Some points:
[-2.1  0.1  0.9 -1.6 -1.4  0.9  0.4  0.   1.  -0.3  0.6 -1.4 -0.6 -1.9
 -1.3  0.1 -0.2 -0.3  0.5 -0.9 -1.1 -0.4 -0.9  1.5]
[-1.1  0.5 -0.3  1.3 -0.8  0.4 -0.4  1.   2.  -1.1 -0.5  1.  -0.3 -0.5
  1.5 -0.1  0.3  0.6  0.1 -0.4  1.5 -0.3  1.4  0.9]
[ 0.1 -0.1 -0.9 -1.  -0.1 -0.5  1.  -1.9  0.2 -0.5  0.2  0.4  1.1  1.3
  0.9 -0.5  2.2 -1.9  0.2  1.1 -0.1  1.3 -0.6  0. ]
[-0.2 -2.1 -2.1  0.1 -0.1  0.1  0.2  1.1 -2.1  0.5 -0.2  0.1 -0.7  0.4
 -1.1 -0.6 -1.4 -0.3 -0.8  0.4 -0.2 -2.3  0.1 -0.3]
[-0.2  0.3  0.6  0.   0.5  1.4  0.7 -1.9  0.4  1.8  1.  -0.3 -0.7 -0.5
 -0.6  0.7 -2.4 -1.   1.3 -1.4 -1.5 -1.1  1.1 -1.5]
[ 0.5 -0.4 -0.2 -0.9 -1.4 -0.4  1.1 -1.9 -0.6 -2.2 -0.2  0.1  1.1  1.7
  1.1 -0.5  1.4 -0.6  0.9  1.5 -1.2  0.8  0.4  1. ]
[-0.3 -0.7  0.   0.8 -0.1 -0.9  0.   0.2  2.1 -0.6 -1.7  1.4  0.1 -1.9
 -0.5  0.6  0.6  1.   0.5  0.4  0.3  0.8  1.2 -0.3]
[-0.5 -0.5 -0.5 -1.7 -0.5  1.3 -0.2 -0.2  0.8 -1.5  1.5  0.2 -1.5  1.
 -0.6  1.4 -0.8  0.1 -0.5 -2.6 -1.6 -0.5  0.2  1.6]
[ 0.7  1.5  1.9  0.7 -0.1 -0.4 -0.8 -1.1 -0.1 -0.8  1.1  1.4  0.6  0.5
 -1.1 -1.1  0.   0.5  0.1  1.   0.8 -1.  -0.8 -1.8]
[-1.7 -0.7  0.8  0.2 -1.4  0.9  1.8  0.9  0.7  0.8  0.2 -1.4 -0.5 -1.
 -1.7 -0.4  0.2 -0.8  0.1 -0.8 -0.4  0.4 -0.8 -0.2]
[ 1.6  1.6 -1.   2.4  1.   1.4 -0.8  2.3 -0.2 -1.7 -1.  -0.6 -0.1 -2.
 -0.6  1.6  1.9 -0.8  1.3 -0.6  1.7 -0.8  0.6 -0.6]
[ 0.4 -1.4 -0.6 -0.4  2.1  0.9 -0.4  1.6 -1.7  0.2 -1.4  0.1 -0.8  0.2
 -0.7 -0.4 -1.6 -0.3 -2.1  1.2 -0.6 -1.4 -0.7 -0.1]
[ 0.1  1.   0.1  1.   0.2 -0.7  0.1 -1.6  0.1 -0.4 -1.9 -3.4 -0.8  0.3
 -1.  -4.6  0.3  1.  -1.4  1.1 -2.1  0.5 -0.4  2.6]
[ 0.7  1.   0.7  0.5  0.1 -1.3 -0.5  0.  -0.7  0.6  0.1  0.8  1.2  1.1
  0.4  0.6 -0.2 -0.2  0.2  0.4  0.3  0.  -1.1  1.5]
[ 0.  -2.3 -1.  -0.6  0.   1.  -0.1 -0.9 -0.9  0.1  1.5 -0.2 -0.7 -0.4
 -0.5  0.5 -0.3 -1.  -1.4 -1.4 -0.5 -1.5  0.4  0.7]
[-0.2 -0.5  1.3  0.8  1.3 -1.4 -1.4  0.9 -1.5  0.5  0.4  2.3 -0.3 -0.2
  1.9  0.3  3.1  0.1  0.7 -1.5 -1.3 -2.  -0.6 -4. ]
[-0.1 -1.   0.9  1.2  0.4 -1.2  0.1  0.5  1.5 -1.2 -0.8  0.7 -0.2 -1.1
  1.1  0.1 -0.4 -0.2 -0.2 -0.5  1.2  1.3  2.1  0.7]
[ 0.5  0.6 -0.4 -0.7 -1.1 -0.1 -0.5 -1.2 -1.  -0.4  0.3  0.2  0.8  0.8
  1.5 -0.2  0.6 -1.5  1.1  1.  -0.1  1.5 -0.2  0.4]
[ 0.  -0.2 -1.7 -1.   1.2  0.3  0.3  1.7 -0.8  1.4 -0.6 -1.7  0.2  0.6
 -0.6  1.6 -0.3  1.1 -2.3  1.9 -1.  -0.7  0.4 -1.3]
[ 0.9  1.1  1.1  0.3  0.  -1.1 -0.9  0.  -0.9  0.6 -0.2  0.6  1.   1.2
  0.3  0.8 -0.3  0.2  0.4  0.3  0.6 -0.4 -1.   2. ]
[-0.7 -0.5 -0.8 -2.   0.6  0.7  1.1  0.1 -0.3 -1.7  1.8  0.4 -2.2  0.4
 -0.3  0.9 -1.1  0.3  0.1 -1.1 -0.4 -1.5  0.   1.6]
[ 0.3 -0.6 -0.3  1.  -0.6 -0.4  0.7 -0.8  1.3 -0.5 -1.8  0.5 -0.5 -1.7
  0.5  1.5  0.1  2.  -0.6  0.1  0.6  1.4  0.8 -0.5]
[ 0.6  1.1 -0.3  0.6 -0.7 -0.6 -0.7 -0.1 -0.7  0.2  1.   0.7  1.1  0.8
  1.1  0.3 -0.5 -0.4  0.8  0.8 -0.1  0.8 -1.1  1.1]
[ 2.5  1.1  1.  -0.2 -0.7 -0.5 -1.5 -0.8  0.5  0.   0.4 -0.8  0.3  0.3
  0.1  0.7  0.  -0.4  0.8  0.2  1.1 -0.8 -1.2 -0.2]
[-0.8 -0.2 -0.7  0.3  0.4 -0.1  0.2 -1.   0.2  0.7 -2.  -0.7 -0.5 -0.6
 -0.2  2.2  0.3  2.6 -0.6  0.5  1.   2.   1.  -0.8]
[ 0.5  1.   1.9  0.8 -0.2 -0.2 -0.6 -1.   0.  -0.7  0.7  1.7  0.8  0.9
 -1.1 -0.9  0.2  0.2 -0.1  0.9  0.8 -0.8 -1.3 -2.1]
[-1.5 -0.9 -1.2 -1.2  2.2 -0.1 -0.8  0.9 -0.5  0.2 -0.7 -1.6  0.6  0.9
  0.2 -0.1 -0.8  2.  -0.4 -0.1  1.   2.2  1.2 -1.4]
There is one direction along which these points spread out most. Take the direction at right angles to it along which they spread out most. Go by this last direction. For each point below, how far along it does it lie, from 0 to 99? 50 is the average, and the first point above lies past it. One standard deviation of the points above along it is 16.
[ 0.8  0.9  0.7  0.5 -0.1 -0.9 -0.7 -0.1 -0.8  0.3  0.5  0.5  1.1  0.9
  0.9  0.6 -0.3 -0.2  0.5  0.7  0.1  0.3 -1.   1.6] 62
[ 0.2  1.1 -1.  -0.1 -0.4 -0.8  0.1 -0.4 -0.6  0.3  0.8  1.3  1.4  0.6
  0.8 -0.4  0.3 -1.7  0.2  0.4 -0.1  1.7 -1.  -0.1] 63
[ 2.2  0.5  0.7  0.   0.  -1.1 -0.7 -0.2  0.7  0.5 -0.2 -0.6  0.3  1.1
  0.1  1.2  0.2 -1.3  0.6  0.1  1.2 -0.2 -1.9 -0.2] 56
[-1.1 -0.6  0.6  0.7 -1.6  0.7  2.1  1.3  0.   2.   0.6 -0.6 -0.9 -0.6
 -1.3 -1.9  0.6 -0.2 -0.3 -0.4 -0.1  1.1  0.4 -0.3] 50
[-1.1  1.   0.1  0.4 -0.5  0.5 -0.9  1.4  1.4 -0.8 -1.2  1.   0.4 -0.4
  1.  -0.3  0.8  0.1  0.2 -1.2  1.9 -0.6  2.   1.1] 34
[-0.2 -0.4 -1.5 -2.7  1.8  0.5 -0.2  1.4 -0.6 -1.4 -0.4 -1.5  0.5 -0.3
  1.4 -1.7 -1.2  2.2 -1.1 -0.1  0.4 -0.4 -0.5 -1.9] 42
[-0.3 -0.5  0.5  0.6  0.5  1.3  0.8 -1.5  0.4  2.2  1.  -0.8 -0.3 -0.6
 -0.7  0.7 -1.9 -1.5  1.2 -1.  -1.4 -1.   1.1 -2. ] 51
[ 0.1 -0.8  0.9 -0.1 -0.7  0.4  1.3  1.3  0.8  3.   1.1  0.2 -1.1 -1.5
 -0.9 -2.6  0.8  0.5 -0.2  0.1 -0.7  1.6  0.7  1.1] 52
